(in the rows, 128 means zero)
which system made each run
seq 1, Lipi (11 x 22)
[[117 101  96 140 104 141 154 185 122 101 124 127 106  98 107 160 144 134
  107 138 108  90]
 [102 134 101 143 128 152 148 172 139  79 115 125 159  89  95 137 132 122
   90 128 115 121]
 [134 172 103 127 137 164 111 156 149  95  96 140 137  86  96 121 116 109
  117 116 121 133]
 [153 158 110 128 140 143 104 138 161 113  91 158  98 116 111 149 111 118
  154 125 103  95]
 [135 118 121 141 160 106 141 135 171  93 104 153 113 137 123 161 133 127
  151 132  98  88]
 [117 119 122 127 181  93 142 143 158  81 128 133 140 124 118 127 161 129
  150 130 104 135]
 [104 156 118 117 173 106 108 153 127 116 150 133 124 124 107 115 138 117
  166 129 102 160]
 [ 98 160 126 123 137 117 109 147 119 143 159 174 108 151 118 130 108 115
  175 137 111 136]
 [106 111 141 131 126 115 136 140 134 126 162 198 116 160 142 117 122 114
  159 133 144 113]
 [127  70 129 132 128 119 125 129 117 108 171 164 119 124 134  89 144 122
  144 118 150 131]
 [118  87 100 134 112 119 118 106  87 114 169 130 107  99 119 104 133 113
  133 128 125 155]]
seq 2, loru (11 x 22)
[[103 129 185 146 158 146 164 123  97 150  98  90 139 148 149 100 194 139
  118  88 116 154]
 [ 93 122 135 140 136 136 151 135  93 141 163  71 183 136 124 112 159 153
   68 120 143 173]
 [ 93  86 125 146  99 134 135 165 112 156 157 115 195 115  98 147 101 142
   64 133 145 127]
 [ 97  95 131 166  90 165 152 166 125 115  92 161 152 103 100 144 112 113
   87 113 119  82]
 [116 122  99 159  99 183 162 120 118  69  76 121 112  83 119 116 142 120
  101 101  95 124]
 [134 131  69 121 106 132 138  97 136  74  98  71 116  70 129 134 116 150
   99 134 121 171]
 [148 137  90  84 102  92 125 127 168  85 107 102 146  79 124 163  84 133
  110 177 160 144]
 [160 169 113  86 102 129 125 135 162  98 124 172 124  98 123 137  88  88
  137 176 163  89]
 [186 165 106 105 110 162  99  96 130 121 134 172  61 120 140 113 114 103
  170 135 129  95]
 [192 137 114 123 150 112  85  64 144 133 121 125  54 147 151 137 140 140
  174 124 125 128]
 [165 141 141 111 191  66  99  85 170 125 134 128 127 172 141 143 149 131
  171 143 144 144]]
seq 3, vapog (11 x 22)
[[156 150 113 134 179  89 110  73 206 127 108 139 155 161 113 170  70 138
  160 130  74  88]
 [113  95 183 133 158 125 176 155 185 137  70 172 140 146 155 114 117 130
  169  87  73  70]
 [123  65 153 109 154 113 172 209 122 151 126  88  95 115 162 111 189 170
  144  98  97 113]
 [159 104 130  80 168  44 103 152  93 144 178  72 107  97 111 135 172 122
  164 165 130 146]
 [123 167 147  93 158  78  97 131 105 128 187 182 158 125  87 107 116  60
  178 174 135 119]
 [ 86 155 130 140 117 179 125 170 108 157 203 216 134 166 112  96 104 110
  142 117 118  97]
 [107  73  79 173  94 164 108 133 101 168 186 142  63 151 130 136 108 167
  128  94  99 126]
 [105  72  79 156  91  96 124  64  94  89 121 111  80  94 119 150 106 128
  149 138  78 160]
 [ 80 154 118 113  93 120 187 103 101  70  95 111 166  69 112 116  97  90
  125 161  76 133]
 [118 166 122  95  86 173 157 187 121 148 107  97 180  71 106 132  90 129
   70 139 120  98]
 [185 106 108 131 100 160  68 173 145 149  99 122 109  84  96 171 116 129
   81 123 182  93]]
seq 4, gemis (11 x 22)
[[201 179 160  66 139 141 143 128 153 133  89  75 176 102 152 111 151 128
   82 147 185 114]
 [189  81 134 104  91 113 108 126 177 121 108 155 124 119 155 147 104 119
  105 159 240  96]
 [155  61 107 181 106 122  64 116 140 143 152 193  62 168 118 171 116 130
  141 122 175  95]
 [128 115  95 184 160 152  85  73 104 158 190 156  89 181 110 117 132 148
  159  81  75 131]
 [103 153 116 124 174 141 149  68 142 121 153 111 166 143 146  60 109 151
  155  83  52 180]
 [ 71 155 147  86 140 102 191 145 180 110  84 114 176 120 176 110  79 158
  145 130 100 175]
 [ 78 133 182 105  97 100 166 210 137 174  63 113 139 128 152 180 102 140
  125 152 139 117]
 [141  93 194 142  99 124 108 167  55 204  98 101  98 117 114 157 171 105
  112 125 152  99]
 [177 102 151 134 134 132  88  90  54 130 148 111  90 110 122  90 212  89
  124 117 178 148]
 [145 151  79 109 132 126 102  79 119  70 201 137 105 130 149  80 147 121
  132 152 192 188]
 [ 90 163  53 107  90 126 121 114 152 103 195 167 135 132 126 132  41 135
  129 169 138 155]]
seq 5, loru (11 x 22)
[[173  91 136 111  94  93  97 101 158 102  37 127 140  55 105 155  75  83
  125 149 159 125]
 [170 226 125 112 125 157 104 109 158  65  65 159 126 102 120 131 134  75
  125 158 184 120]
 [172 224  60 109 111 171  96  62 143 110 167 144  85 151 149 132  96 136
  134 159 139 126]
 [176 102  91 117 120  93  94  55 179 149 152 149  74 166 170 158  69 160
  173 145 136 111]
 [156  92 169 120 174  54 112  95 177 110 112 190 100 163 157 124 142  98
  208 137 155 119]
 [108 193 166 114 188  95  95 112 103 128 157 166 120 167 125  84 169  80
  205 127 131 175]
 [ 94 191 157 119 144 113  93 121  81 230 179 113 120 192 141 131 115 145
  162 127 113 175]
 [109 104 203 135 131 103 149 131 121 229 140 120 149 212 172 146 132 165
  126 120 136  97]
 [107  66 204 162 149 138 178 128  99 145 148 159 173 170 142  76 194 118
  110  97 138  95]
 [ 72  82 141 193 139 167 117 132  58 136 159 116 163 125  87  79 172 121
   93  70 112 178]
 [ 61 101 124 190 120 135 115 154  97 160  95  73 171 124  80 177 119 159
   64 101 108 175]]
seq 6, Num (11 x 22)
[[155 120  92 100 116 117 163  95 149 139 144  56 158 117 146 152 101 179
   83 153 100 108]
 [160  67 119 115 109 106 109  98 156 132 116 103 178  88 118 133  71 134
   92 137 163 131]
 [153  83 159 151 129 101  97 118 159 119  72 137 130 129 128 162 140 119
  113 130 208 136]
 [168 143 139 139 158  98  95 127 147 145 102 112  82 178 137 191 173 148
  141 137 159 115]
 [173 170 100 121 162 125  90  88 158 161 152 118 111 165 127 156 107 153
  147 127  96 110]
 [130 133 111 131 129 140 115  74 175 132 157 165 157 159 149 101  61 140
  139 116 132 135]
 [ 79  84 134 141 112 109 142 128 159 117 147 169 125 165 171 122 103 150
  141 126 165 162]
 [ 84  81 138 142 116  75 135 137 107 150 126 124  80 147 146 154 127 144
  166 133 108 154]
 [127 121 159 127 130  98 135  78  89 163 104 103 103 121 134 119 126 113
  176 122  64 134]
 [146 154 166  94 120 135 149  59  96 138 130 113 142 120 160  72 132 105
  143 135 130 140]
 [121 161 130  87  81 134 138 129  91 128 159 132 118 122 156 107 123 115
  120 171 186 149]]
seq 7, vapog (11 x 22)
[[148 130  95 165 163 144  56 150 102 115 182 148  99 139  76 137 188 111
  115 115 172 142]
 [149 169  91 164 153 153  91  40 111 108 169 152 112 165 106 110 139 115
  147 116 103 134]
 [113 129 102 136 125 158 159  48 153 119 148 143 161 146 154  82  72 157
  133 101  71 129]
 [ 85  86  97 122 113 120 172 149 183 123 110 111 148 117 158 137  67 188
  120 111  86 137]
 [110 102 128 118 122  82 145 187 153 125  64  94 106 101 128 198 126 147
  133 151 108 114]
 [150 137 185 110 135  96 134 161  92 141  75 105 119  99 106 152 174  83
  144 156 123  87]
 [165 135 175 101 139 143 115 147  81 154 148 127 150  98 111  77 177  83
  125 124 163 110]
 [151 132 105 119 146 157  86 142 122 127 210 151 136 130 114  82 140 129
  112 121 183 148]
 [126 144  68 160 144 137  91  95 155 100 191 169 113 176 117 141 110 144
  128 131 140 138]
 [100 125 106 178 126 135 144  66 147 119 126 149 124 177 133 154  96 149
  138 116  70 114]
 [ 94  92 142 140 117 125 178 110 135 141  78  97 136 117 153 125  99 153
  137 100  55 131]]
seq 8, vakur (11 x 22)
[[ 86  90  73 158 122 143 165  73 121  66 195 157 134 150 146  84 125 149
  122 119 109 156]
 [ 40 126 106 134 127 108 184 152 114 139 157  85 158 146 137 140 106 176
  123 132  60 162]
 [ 73 148 168 109  97  97 127 150 121 197  74 106 156 117 124 158  56 129
  147 134  97 152]
 [130 156 176 110  71 119 117 105 123 151  65 161  96 132 161 145  95  87
  155 157 185 133]
 [161 129 144 108  78 156 162 137 103 110 129 135  84 133 173 122 182 116
  107 158 209  99]
 [148  97 114 128 124 161 148 181 102 100 150  91 154  77 100 111 186 129
   56 124 158 103]
 [122 148  85 158 157 154 102 145 151  70 102 119 181  81  54 136 126 115
   81 109 116 141]
 [127 192  81 162 153 169 117 109 190  89  80 149 115 149 122 155  99 146
  137 105  83 126]
 [148 124 137 130 140 155 163 112 164 156  87 128  81 156 183 119 118 173
  166  82  60  91]
 [150  49 184 108 149  82 161 102 124 148  87 102 119 109 166  91 147 128
  171 102  94 121]
 [143 115 167 109 170  33 124 103 115 105 118  96 140 125 125 146 181  99
  153 171 161 158]]
seq 9, gemis (11 x 22)
[[125 122 142 108 164  82 158 142 153 120 123  95 167 133 141 142 143 148
  119 150 130 130]
 [135 145 162 108 146 101 111 170 148 155 116 139 156 129 115 145 125 110
  134 146 160 116]
 [151 130 153 124 109 156  95 148 119 160 110 160  97 123 125 124 125 107
  138 116 154 105]
 [154 100 114 139 110 155 124 103 109 133 136 137  69 127 154 107 149 140
  137 107 130 122]
 [126  98  99 134 139 109 137  92 123 115 178 117 109 141 148 113 139 152
  139 129 118 150]
 [ 92 136 118 115 146  91 131 117 136 123 162 130 161 139 118 126 102 129
  145 148 109 158]
 [ 87 166 145 121 124 126 135 152 132 137 108 152 154 122 113 130  90 110
  143 137 109 130]
 [106 142 147 132 100 159 153 167 111 138  84 126 118 108 131 130 133 122
  117 120 116 112]
 [145 105 133 130 119 133 145 138 100 128 116  88 107 109 137 134 176 135
  103 126 130 118]
 [159 114 117 118 146  98 115 105 116 112 155 102 132 124 120 131 169 123
  112 148 162 132]
 [139 148 110 116 138 115  98 114 142 108 162 157 144 135 111 126 115 105
  135 150 169 134]]
seq 10, Lipi (11 x 22)
[[112 153 125 168  78 156  80 136 127 125  66 168  88 128 109 185 102 107
  120 128 176 140]
 [189 141 113 152 130 153 128  99 159  81 126 164 119 153 126 158 171 113
   97 150 171  56]
 [174  92  91 130 175 142 143  91 171  97 139 107 160 106 120  98 131 153
  109  93  75  97]
 [105 128 117 116 143  91 134  99 148 108  74  87 140  85 121 127  88 134
  158 115  62 179]
 [113 208 157  94 137  82 134 140 114 123  91 113 111 137 134 166 147  95
  172 180 126 140]
 [137 168 154 101 165 130 137 193 133 169 170 148 119 172 135 132 169 137
  150 137 125  75]
 [ 90  69 125 155 154 137 123 186 151 158 161 164 143 152 124 116 115 164
  131  80 109 136]
 [ 81  85 119 171 125 109  89 122 135  93 120 166 126 138 117 131 116 121
  131 110 178 197]
 [154 164 110 137 129 131  83  68  97  96 166 153 110 140 113 120 155  86
  128 155 180 140]
 [166 133 105 117 124 148 138  65 113 143 188 139 128 137 133  90 105 123
  140 131  87  81]
 [103  79 142 102  91 107 187  95 132 135 109 128 139 107 170  95  78 141
  149 126  85 124]]
seq 11, vakur (11 x 22)
[[162 144 138  88 111  95  88 117 121 179 132 127 138 111 107 152  76  98
  142 168 141 105]
 [136 141 141 124 112 140 121 132 135 113 160 211 123 151 134 111 125  86
  138 147 188  90]
 [103 100 110 154 117 172 134 173 102 116 186 159  99 145 136 101 176 142
  108 106 160 138]
 [ 96 104  89 147 116 147 118 134  80 131 156  81 138  88  91 113 128 144
   96 109  92 170]
 [ 99 174 102 124 115 128 134  91 131 110 107 113 173 103 102 133  65 115
  125 139  82 154]
 [ 99 182 137 111 110 137 168 134 174 128  94 160 124 157 174 136  87 136
  155 139 122 124]
 [124  96 165 112 102 138 155 179 135 159  90 130  79 125 176 124 137 151
  146 112 140 112]
 [154  78 155 124 111 111 126 131  85 120  91 101 104  73 115 120 169  99
  123 127 147 124]
 [156 175 120 123 153 120 122 103 110  74 125 109 155 107  97 137 181  87
  103 164 151 127]
 [152 195 100 116 170 162 120 156 178 116 146 122 156 145 118 134 138 150
  103 129 134 115]
 [152  96 104 135 151 155  98 160 187 147 123 150 112 121 121 124  92 163
  137  75 106 107]]
seq 12, Num (11 x 22)
[[ 73 158  98 168 113 149 145  96 116  60 141 198 140 140 104 116 115  89
  138 141 110 139]
 [ 39 143 156 155 133 126 185 158 104 125 147 135 183 171 128 124 155 129
  100 134 118 145]
 [ 86 108 139 103 120 128 157 204 102 178 120  72 129  87 133 117 121 163
  122 107  86 149]
 [162  89 131 101 103 139 145 123 116 116  72 107 101  42 122 100 114 107
  136 109  89 106]
 [176 117 148 132 132 134 153  85 100  71 114 131 140 105 122 109 191  81
  106 153 164  93]
 [143 178 124 116 154 125 102 159  99 130 177 110 150 139  97 143 183 112
   86 167 188 132]
 [128 190 101 121 131 155  69 189 147 158 122 132 137 116  82 166  85 128
  116 128 133 128]
 [126 131 119 162 122 184 135 140 186 115  80 174 131 140 124 144  93 141
  110  90 111  81]
 [126  69 107 169 154 143 166 128 162  93 154 131 125 165 154 128 172 179
   98  98 127 108]
 [127  80  87 121 177  74 113 135 141 108 170  83 133 110 110 128 146 164
  136 125 105 172]
 [129 124 146 101 169  68 105 121 161 118  90 132 162  91 103 120  95  95
  177 133 104 150]]

runs to name
seq 13 (2 x 22)
[[142 130  84 176  95 103 104  83  90 101 107  73  89 133  99 230 152 131
   83 182 134 122]
 [147 153 171 155 122 136 122  29  97 115  52 116 188 103  86 124 123  62
  110 132 114 118]]
 -> vapog
seq 14 (2 x 22)
[[119  81 148 214 132 152 138  73 157 130  81 169 122 198 142 158 130 145
  118  83 105  94]
 [112 102 145 178 199 139 123 124 155 157 129 101 148 187 140 124 174 186
  111  60 105 162]]
 -> gemis
seq 15 (2 x 22)
[[102 145  99 114 134  97 115 132 100 126 157 122  75 119 118 137 120 126
  184 139  75 159]
 [101 156 153 124 122 127 153  84 107 130 114 152 158 122 120  97  90  87
  163 135  69 118]]
 -> Num
seq 16 (2 x 22)
[[113 133  84 136  77 159 114 198 124 153 161 137  52 143 149 170 122 176
  113 135 160 134]
 [112 104  67 186 108 144 113 102 117 117 118 125 100 116  88 179  92 139
  123 115  48 109]]
 -> Num
seq 17 (2 x 22)
[[154 128 141 118 143 189 112 129 116 139 140 124 116 116 153  45 166 138
  115  67 172 171]
 [158  83  57 108 125 112 114  97 145  77 153  81 118  72 133 109 114 157
  112 128 134 174]]
 -> vakur
seq 18 (2 x 22)
[[119 129 149 103 106 107 148 142 135 104 114 172 109 117 148 120 122  95
  161 159 154 110]
 [109 112 118 137 103 146 137 184 107 136 165 162  91 137 133 136 143 128
  131 133 135 108]]
 -> gemis
seq 19 (2 x 22)
[[176 113 127  83 147  76 117 125 111 146 141  70 128  88 116 135 139 127
  136 153 122 120]
 [151 146 133 106 160  94  99 135 147 115 153 162 161 123  91 139 120  87
  146 165 147  98]]
 -> vakur
seq 20 (2 x 22)
[[135 141 135  89 140 105 119 123 143 162 102  81 139 101 141 119  96 144
  148 118 108 168]
 [136 143 139  78 130 100 134 161 164 123 113 149 115 117 150 132 105 117
  164 152 153 124]]
 -> vapog
seq 21 (2 x 22)
[[101 169 144 116 148 114  97 154 130 150 132 145 134 135 117 121 112 117
  156 119 132 172]
 [134 142 112 112 102 132  99 128 125 152 145 136  73 131 149 128 104 136
  159 132 149 149]]
 -> vakur
seq 22 (2 x 22)
[[182 148 144  95 146  91  99  71 153 123  99 108 150 107 129 125 114 105
  141 148 155 142]
 [156 190 136 105 149 133  87 116 158 133 137 161 151 151 130 123 113 108
  133 144 188 132]]
 -> loru
seq 23 (2 x 22)
[[135 117 121 137  88 128 117 114 151 104  92 180  85 127 149 148 102 112
  140 145 171 113]
 [110 107 106 176 107 149 128 126 110 139 161 155  82 177 134 162 141 150
  122 119 120 104]]
 -> gemis
seq 24 (2 x 22)
[[163 173 111 105 167 169 152 159 160 118 125 107 122 118 139 115 159 152
  122 113  88  90]
 [158 118  84 102 143 139 136 145 158  97 179 143 154 104 118 105 110 135
  117 135 116  92]]
 -> Num
seq 25 (2 x 22)
[[114 177 159 128 139 136 122 145  84 175 177 109 165 177 123 135 168 135
   91 148 169 132]
 [117 162  96 107 104 168  88 180 123 178 125 104 106 100 116 136  77 159
  117 108 122 158]]
 -> Num
seq 26 (2 x 22)
[[144 213 114 126 162 141 108  96 116 157 175 154 135 171 101 129 113 110
  160 139  71  93]
 [132  84 130 134 106 157 130  99 145 181 154 171 126 146 145  91  63 147
  154  88  84  89]]
 -> vapog
seq 27 (2 x 22)
[[154 132  64 180  94 136  94  83  76  82 112 106  61 101  77 196 151 107
  106 157 112 112]
 [145 213 127 133 143 190 181  83 109 121 143 121 183 145 113 110 146 113
   92 136  57  58]]
 -> vakur
seq 28 (2 x 22)
[[152 163 136 128 174 143 110 112 161 117 113 122 151 142 135 116 147 139
  125 103 141 143]
 [138 156 111  97 147 125 134 152 179 113 148 139 124 142 155 133 112 150
  146 142 151 129]]
 -> Num
seq 29 (2 x 22)
[[119 175 129 112 137 152 133 132 106 161  97  49 181  87  99 119 114 141
   92 112  77 152]
 [144 167 134  97 127 124 116 102 194 113  61 136 165 101 136 126  54 115
  139 131 137 144]]
 -> vakur
